(in the rows, 128 means zero)
One turn moves each row of this set onto another row. After a few examples, where does it send each row asked below?
Q45: [131 180 134 130 141 131  93 138 151 136 128 102  96 125 142 136 131 121
 135 113 129]
Q853: [ 81 143 142 106 127  72 127 145 154 129 154 157 104 125  99 147 153 144
 145 129 134]
Q318: [119 124  98  93 146 114 131 129 109 133  99 111 124 122 120 122 119 117
 133 117 124]
Q117: [107 113 111 110 118 108  99 113 131  97 135 124 109 119 119 148 124 154
 102 149 141]
Q904: [104 111  84 136 143 113 138 123 127 136 108 113 117 138  90 121 126 144
 152 144 110]
Q470: [ 88 146 139  96 126  70 118 151 151 126 150 154 103 128 109 158 148 146
 137 122 144]
Q857: [137 143 121 137 133 121 123 129 144 182 136 143 125 151 125 133 173 162
 142 117 107]
Q835: [121 116  75 111 143 106 122 133 122 130  97 103 120 143 111 137 118 145
 138 129 127]
Q450: [117 169 127 168 139 131 106 127 163 140 137 106  92 131 115 127 138 136
 153 139 114]
Q979: [119 176 145 146 141 135 110 128 150 141 137 112  95 115 128 118 138 114
 143 125 116]
Q50: [ 83 146 145  95 127  72 122 148 151 127 152 158 104 121 107 149 151 139
 139 122 138]
Q292: [ 99 108 112 128 116 110 107 107 138 101 144 133 108 122 101 142 129 159
 109 161 133]
Q934: [143 150 126 118 134 120 120 134 138 181 131 141 126 146 138 134 167 154
 135 107 112]
Q693: [107 118 105 118 144 121 146 117 113 140 111 122 121 119 102 105 128 117
 145 136 109]
Q149: [104 117 129 101 119 116 106 108 123 100 139 133 109 106 122 135 123 135
  96 144 137]
Q927: [127 170 118 150 140 124  90 139 165 135 129  96  95 141 127 147 131 142
 145 126 127]
Q552: [142 147 118 128 133 116 115 135 143 179 131 139 125 153 132 138 168 164
 139 112 112]
Q846: [ 86 141 138 107 127  68 119 148 157 126 152 155 102 132 100 155 152 151
 144 128 139]
Q469: [139 148 129 128 134 122 128 127 139 183 136 143 125 141 130 127 172 151
 139 112 107]
Q741: [ 95 112 127 121 116 118 115 100 128 102 146 137 108 106 107 127 130 139
 107 156 129]

Q693 -> Q904
Q45 -> Q979
Now find these:
Q741 -> Q292
Q470 -> Q50
Q934 -> Q469

One turn moves each row of this set onto another row. After a few examples, where does it send each row asked below?
Q645: [172 105 120 129 135 131 134 162 141 130 100  69 129 128 109 120 134 167
 120 131 152 175 120 115 129  90 146 131 110 111 106 118 144 125 114 137
 129 144  91 100 131 120 108 113 121 140 136 121 117 113 139 138 192 127
  96 124 122 119 108 134 123]
Q986: [164 103 123 113 142 127 147 157 142 129  84  78 123 123 135 123 138 164
 121 146 152 174 120 130 141 106 153 142 114 128 113 103 121 127 116 137
 149 152  90 118 135 125 126 116 117 122 152 131 119 101 127 145 179 139
 111 124 133 125 105 146 110]
Q886: [150 161 141 131 129 107 115 159 157 140 127  86  93 115 163  96 126 124
 117  94 153 182 154 128 145 101 100 121 179 124  81 158 142 116 120 159
 104 164 107  70 141 121 154  85  87 119 149 149 120 137 167 116 145 174
  99 146 131  98 135 161 126]
Q138: [129 107 154 142 156  81 133 158 146 147 113 112  77 118 141 138 161 136
 116  86 179 165 149 129 142 116 101 127 168 106 120 152 105 136  88 151
  97 118 107 106 141 104 110 133 134 112 132 117  81 139 117 118 133 183
 107 124 126 139 142 155  91]
Q291: [123  96 155 149 148  86 143 172 141 145 113 111  93 101 137 124 164 134
 127  81 173 173 128 115 137  87 103 133 174 101 134 163 109 126  91 148
 110 125 100  95 158  96 117 129 133 105 130 112  96 132 114 122 131 173
 120 131 122 129 160 157 110]
Q623: [127 123 144 148 110  69 149 158 169 108 108 100 102 101 157 115 136 154
 107 130 174 160 144  93 148 116 113 146 160 137 154 126 140 113 107 124
 102 155 111 107 115 109 127  97 129 111 121 150 129 147 161 138 150 169
 105 125 141 125 103 131  84]
Q95: [128 139 134 124 139 108 126 148 160 119 119  90 127 123 142 134 184 132
 135 122 172 163 140 105 179 142 124 141 160 114 104 160 130 114 136 139
 114 147 122 103 171  92 146  74 105 114 127 114 116 157 187 122 173 177
  88 102 151 116 104 115 145]
Q32: [168 174 131 142 144 102 129 169 146 131  80  89 136 121 131 118 141 142
 124 120 167 139 128 107 132 131 113 107 137 112 113 157 118 111 103 128
 114 111  65  48 132 133 149 116 111 108 137 127 143 138 126 140  89 161
 110 149 151 100 114 128 125]
Q211: [119  99 137 144 149 119 128 125 151 140 105 117 125 156 136 125 176 102
 176 105 120 158 165 131 169 113 113 116 160 129 129 143 135  94 108 143
 131 119  99 135 143 118 130 128 113 138 159 137 131 130 142 128 119 138
  88 170 148 115 109 144 116]
Q428: [112 122 122 154 143 123 141 171 129 128  85 111 100 131 164 172 156 154
 122 113 159 185 153 119 164  97 139 110 141 113  98 146 120 116  87 140
 102 150 103 100 124 102 139 110 136 143 152 164 117 154 141  98 179 133
  80 131 112 102 132 157 103]
Q944: [171 158 144 136 143 126 137 178 137 117  88 103 136 114 135 107 141 141
 126  99 171 139 148 115 121 130 121  97 144 104  97 159 135  95 103 148
 103 140  73  54 135 142 136 121 120  99 148 127 142 149 125 138  93 150
 118 137 157 111 122 132 121]
Q935: [175 153 132 139 149 116 138 161 143 126  82 101 124 141 129 112 146 151
 127 118 165 138 115 107 123 121 112  95 141 107 103 149 128 115  89 149
 110 123  63  49 143 139 145 104 112 104 145 124 134 150 131 139  87 160
 110 139 148  99 121 131 135]
Q101: [132 134 113 128 121 111 114 145 170 106 117  88 136 108 144 122 162 120
 132 131 167 151 127  98 181 149 116 136 156 119 109 159 121 136 125 116
 119 150 130 113 165  96 143  73  98 117 144 117 113 154 171 127 154 168
  80 108 143 108 103 143 158]
Q245: [122 103 148 137 144  62 136 164 144 146 127 105  88  97 138 128 151 139
 117  87 170 172 137 134 135  89  97 122 165  90 114 161 116 141 101 135
 123 124 109  92 158  89 108 132 132 117 134 114 106 133 119 126 130 164
 117 136 125 134 149 160 102]
Q230: [153 105 125 117 133 132 139 158 157 128  87  71 121 127 132 121 134 154
 127 142 173 168 110 117 132  91 156 145 107 107  99 111 140 133 114 144
 157 149  83 116 142 125 117 109 121 125 154 127 115 126 131 143 181 134
 104 132 142 126 105 153 114]
Q792: [122  91 148 126 137 121 134 126 164 154 110 123 114 158 140 136 176 116
 166 117 122 159 173 128 163 114 111 108 155 133 114 154 142  94 110 138
 120 126  96 111 151 124 135 131 103 154 154 134 139 131 143 132 122 133
  78 172 153 105 123 150 116]
Q36: [172 174 131 126 147 104 122 181 141 129  79  84 134 130 126 110 141 133
 117 119 156 136 149 108 130 128 109 117 142 105 111 156 133 106 101 125
  94 125  61  56 121 139 143 111 120  89 141 139 128 138 125 124 102 153
 103 137 157 104 122 131 123]
Q242: [103 100 140 128 127 119 116 134 163 132 103 123 122 168 146 119 162 118
 177 111 130 164 172 141 166 106 111 138 152 143 121 157 121 100 103 136
 129 112  81 124 155 118 144 134 105 135 159 130 129 122 160 130 134 142
  86 163 147 112 122 124 114]
Q59: [137 144 117 155 134 106 124 159 161 156 121 141 164 155 135  98 148 150
 124 110 140 165 158 137 164 152 133 131 154 146 115 154 111 105 103 160
 119 151  79  83 139 107 128  85 115 106 146 161 142 146 139 124 146 131
 110 114 134 107 123 116  96]
Q793: [165 109 129 110 136 134 135 166 139 121  84  82 126 136 124 131 131 159
 117 142 157 178 121 128 134 102 145 148 125 124 104 110 128 129 116 143
 140 169  95 130 124 127 118 125 120 118 130 129 136 109 139 127 175 132
 104 116 124 125 108 136 125]
Q510: [126 107 140 149 138  70 125 173 136 137 119 118  81 104 139 129 144 139
 115  88 163 158 149 146 138  93 111 129 172  80 108 160 108 139  90 128
 113 125 107  98 151 103 110 134 140 108 116 129  87 139 133 133 137 168
 112 139 135 127 147 150  97]
Q784: [109  90 148 136 139 118 120 143 162 154 116 131 121 166 125 118 165 124
 169 113 138 160 179 135 156 115 100 111 151 139 100 144 129  90 108 126
 111 133  87 130 149 116 150 125 116 146 148 135 136 141 149 139 132 145
  73 167 154 104 121 153 116]
Q982: [138 130 138 137 129 114 117 131 164 105 111  81 133 115 135 129 166  99
 140 134 171 158 128 113 179 148 134 141 158 118 114 157 116 137 141 134
 108 134 118  98 160  82 134  65  89 109 141 105 117 157 170 134 163 167
  79 122 145 122 120 127 133]
Q459: [134 130 137 128 139 124 126 134 157 113 117  85 135 113 149 141 180 118
 123 130 171 168 137 106 178 153 134 139 161 114 107 169 119 122 132 137
 116 143 123  96 180  84 145  64  99 112 137 111 113 142 171 127 156 169
  84 101 150 117 121 127 126]
Q888: [145 125 107 155 116  98 102 140 147 150  80 107 127 143 109 130 141 135
 112  95 167 171 176 112 143  73 102 121 140 123  95 119 138 133  91 131
 141 145  89  98 115 111 143 120  91 127 142 112 151 124 165 109 141 144
 105 139 164 113 101 129  82]

Q935 -> Q211
Q510 -> Q95
Now find these:
Q792 -> Q986
Q623 -> Q886
Q101 -> Q944

